50 stands for zero in the data rows.
Here are some points:
[50, 0, 37, 55, 53, 43, 48, 43, 39, 29, 52, 19, 24, 78, 49, 65, 65, 66, 49, 49, 57, 56, 43, 20]
[41, 4, 31, 52, 44, 41, 41, 33, 34, 34, 50, 24, 7, 82, 50, 65, 68, 69, 42, 49, 55, 59, 43, 23]
[68, 49, 56, 49, 33, 42, 57, 74, 45, 56, 62, 44, 51, 52, 59, 48, 22, 41, 48, 61, 58, 51, 45, 50]
[50, 78, 78, 45, 97, 68, 51, 32, 84, 52, 54, 82, 81, 33, 33, 33, 60, 23, 60, 42, 48, 43, 52, 71]
[46, 53, 24, 54, 23, 37, 49, 58, 24, 52, 48, 32, 20, 52, 61, 61, 44, 75, 38, 58, 50, 58, 52, 39]
[47, 99, 13, 54, 0, 43, 45, 72, 17, 63, 42, 51, 44, 35, 83, 60, 49, 69, 39, 71, 53, 35, 60, 84]
[50, 64, 27, 58, 20, 38, 45, 67, 22, 66, 49, 39, 33, 37, 63, 51, 35, 74, 36, 58, 47, 51, 55, 50]
[40, 30, 32, 54, 33, 38, 43, 38, 19, 40, 51, 32, 4, 61, 49, 64, 49, 70, 37, 52, 57, 69, 40, 28]
[51, 0, 36, 51, 52, 42, 45, 43, 40, 32, 53, 20, 24, 79, 48, 65, 67, 67, 48, 48, 59, 54, 41, 21]
[52, 81, 66, 48, 43, 54, 42, 61, 55, 77, 49, 87, 78, 35, 51, 23, 37, 18, 51, 41, 31, 48, 43, 82]
[45, 61, 80, 47, 83, 63, 65, 46, 82, 39, 55, 59, 83, 40, 36, 44, 54, 31, 66, 39, 45, 50, 58, 52]
[54, 77, 78, 48, 99, 67, 52, 31, 85, 53, 54, 82, 81, 33, 33, 33, 61, 24, 62, 44, 50, 41, 49, 70]
[58, 74, 82, 48, 99, 67, 55, 31, 88, 57, 53, 83, 79, 34, 35, 33, 60, 24, 64, 47, 52, 37, 49, 65]
[62, 68, 57, 43, 46, 51, 55, 69, 58, 57, 51, 68, 76, 44, 54, 33, 29, 31, 57, 49, 41, 49, 41, 69]
[41, 28, 33, 52, 35, 39, 41, 39, 25, 46, 49, 33, 7, 63, 51, 62, 48, 70, 32, 50, 58, 68, 44, 28]
[43, 62, 82, 49, 81, 66, 59, 47, 82, 47, 53, 61, 85, 40, 32, 39, 52, 29, 63, 37, 38, 50, 57, 49]
[50, 79, 64, 44, 48, 53, 47, 61, 61, 68, 49, 84, 83, 33, 46, 25, 36, 20, 54, 46, 32, 50, 46, 77]
[48, 0, 48, 49, 60, 51, 51, 47, 55, 25, 50, 16, 51, 69, 43, 59, 57, 63, 55, 43, 53, 58, 48, 22]
[47, 75, 82, 46, 98, 68, 56, 29, 87, 54, 54, 81, 78, 33, 29, 37, 59, 19, 59, 39, 48, 43, 55, 65]
[61, 74, 80, 50, 99, 70, 50, 29, 87, 62, 52, 86, 77, 35, 33, 35, 58, 22, 65, 48, 53, 37, 46, 64]
[53, 68, 32, 60, 14, 38, 45, 74, 24, 68, 53, 45, 39, 35, 69, 49, 28, 65, 36, 61, 53, 46, 56, 55]
[69, 74, 43, 47, 6, 40, 51, 67, 36, 70, 50, 70, 56, 41, 79, 48, 31, 45, 51, 70, 54, 34, 52, 79]
[47, 75, 68, 41, 69, 64, 57, 52, 68, 49, 53, 70, 80, 44, 43, 33, 38, 23, 55, 37, 39, 56, 54, 67]
[52, 13, 39, 46, 49, 41, 48, 46, 42, 37, 54, 27, 22, 75, 49, 61, 58, 63, 42, 49, 61, 53, 43, 26]
[55, 28, 43, 48, 41, 42, 50, 55, 42, 47, 53, 33, 24, 64, 52, 60, 45, 62, 34, 52, 64, 59, 48, 30]
[57, 29, 43, 48, 37, 38, 48, 57, 39, 51, 50, 33, 30, 62, 55, 56, 43, 62, 34, 55, 66, 58, 51, 33]
[50, 26, 73, 53, 73, 63, 59, 54, 75, 30, 47, 34, 76, 52, 33, 52, 44, 49, 61, 35, 41, 58, 60, 25]
[50, 57, 28, 57, 21, 38, 48, 66, 22, 64, 51, 36, 32, 39, 61, 54, 35, 71, 32, 60, 53, 55, 54, 46]
[53, 92, 20, 58, 0, 41, 44, 71, 16, 72, 46, 60, 43, 28, 82, 55, 43, 67, 39, 73, 54, 32, 60, 85]
Then 10 other points, each followed by its number:
[58, 76, 80, 46, 93, 66, 54, 32, 87, 64, 54, 85, 79, 36, 36, 32, 57, 22, 65, 48, 54, 34, 43, 72] 0
[53, 76, 62, 44, 48, 52, 48, 65, 59, 66, 49, 84, 82, 34, 52, 26, 36, 23, 56, 45, 33, 49, 47, 74] 1
[48, 63, 24, 56, 20, 38, 48, 65, 23, 62, 47, 37, 30, 41, 64, 54, 40, 76, 39, 58, 47, 52, 55, 47] 2
[60, 72, 84, 48, 99, 67, 55, 29, 90, 64, 51, 86, 76, 37, 33, 36, 59, 19, 67, 44, 52, 35, 46, 63] 3
[51, 0, 46, 48, 59, 49, 50, 48, 54, 28, 51, 17, 48, 71, 44, 59, 58, 63, 54, 44, 55, 56, 46, 22] 4
[58, 77, 80, 41, 94, 70, 53, 29, 88, 70, 50, 89, 80, 36, 37, 32, 57, 20, 64, 45, 55, 34, 43, 76] 5
[39, 34, 29, 56, 30, 37, 43, 41, 17, 45, 46, 32, 11, 59, 51, 64, 44, 71, 34, 52, 59, 68, 43, 30] 6
[44, 77, 70, 43, 79, 63, 53, 47, 71, 51, 51, 76, 88, 41, 38, 29, 44, 23, 60, 36, 42, 53, 54, 73] 7
[44, 9, 35, 51, 43, 42, 45, 37, 38, 36, 52, 26, 10, 78, 48, 62, 62, 69, 41, 51, 56, 58, 45, 26] 8
[45, 19, 39, 50, 40, 40, 44, 41, 34, 43, 49, 29, 9, 69, 50, 60, 48, 67, 32, 51, 58, 66, 45, 27] 9
Which of these numbered points is nearest to each point below, ignoring the 3 directions in which the first points spread most? Its number follows each.
[54, 2, 52, 46, 65, 49, 50, 52, 62, 32, 52, 23, 57, 65, 40, 55, 55, 61, 55, 42, 50, 58, 47, 22] > 4
[49, 9, 59, 48, 68, 60, 56, 50, 70, 26, 46, 24, 67, 60, 36, 56, 54, 58, 62, 37, 43, 54, 56, 30] > 4
[49, 99, 22, 53, 0, 45, 41, 66, 18, 67, 38, 61, 47, 39, 89, 64, 51, 61, 41, 76, 62, 31, 59, 97] > 4
[44, 77, 71, 41, 79, 63, 48, 51, 74, 53, 48, 80, 91, 38, 38, 29, 48, 22, 60, 40, 41, 52, 49, 76] > 7
[57, 72, 83, 49, 99, 68, 55, 28, 89, 58, 52, 83, 77, 35, 31, 37, 59, 22, 64, 45, 51, 36, 48, 62] > 3
[49, 34, 39, 50, 36, 42, 46, 53, 36, 54, 52, 32, 20, 61, 52, 58, 43, 66, 29, 52, 62, 63, 49, 33] > 9
[43, 40, 29, 56, 24, 29, 43, 41, 17, 43, 43, 34, 6, 58, 54, 65, 52, 73, 33, 50, 55, 73, 42, 29] > 6
[52, 78, 84, 43, 91, 68, 44, 38, 89, 70, 49, 93, 92, 36, 29, 27, 58, 16, 65, 43, 49, 39, 40, 84] > 5
[25, 0, 39, 47, 39, 41, 41, 23, 29, 25, 50, 22, 1, 92, 47, 58, 58, 56, 54, 51, 53, 58, 42, 16] > 8
[54, 94, 27, 57, 0, 44, 45, 65, 18, 66, 38, 61, 46, 36, 88, 59, 45, 63, 40, 74, 59, 30, 59, 91] > 4
[46, 54, 24, 54, 22, 38, 49, 58, 25, 54, 47, 32, 21, 49, 61, 59, 43, 74, 37, 57, 50, 57, 53, 41] > 2
[49, 68, 22, 56, 16, 39, 49, 70, 23, 64, 46, 39, 34, 37, 67, 54, 41, 77, 40, 60, 44, 48, 58, 51] > 2
[54, 79, 58, 44, 41, 49, 46, 68, 60, 70, 50, 85, 78, 35, 54, 28, 34, 23, 53, 49, 35, 44, 48, 74] > 1
[57, 13, 64, 42, 66, 56, 52, 52, 68, 36, 52, 30, 63, 63, 38, 51, 52, 55, 60, 42, 52, 54, 49, 26] > 4
[44, 72, 73, 43, 78, 62, 43, 58, 77, 61, 45, 87, 99, 37, 38, 25, 46, 20, 61, 42, 37, 51, 44, 79] > 1
[40, 1, 34, 58, 41, 38, 42, 36, 26, 28, 51, 23, 10, 79, 47, 64, 68, 58, 45, 43, 56, 62, 39, 18] > 1
[61, 78, 82, 43, 93, 66, 56, 35, 87, 60, 55, 85, 83, 34, 35, 32, 57, 28, 64, 50, 52, 33, 45, 71] > 0
[66, 78, 55, 48, 17, 43, 45, 60, 50, 79, 54, 81, 67, 35, 69, 43, 37, 28, 51, 62, 53, 40, 44, 85] > 5
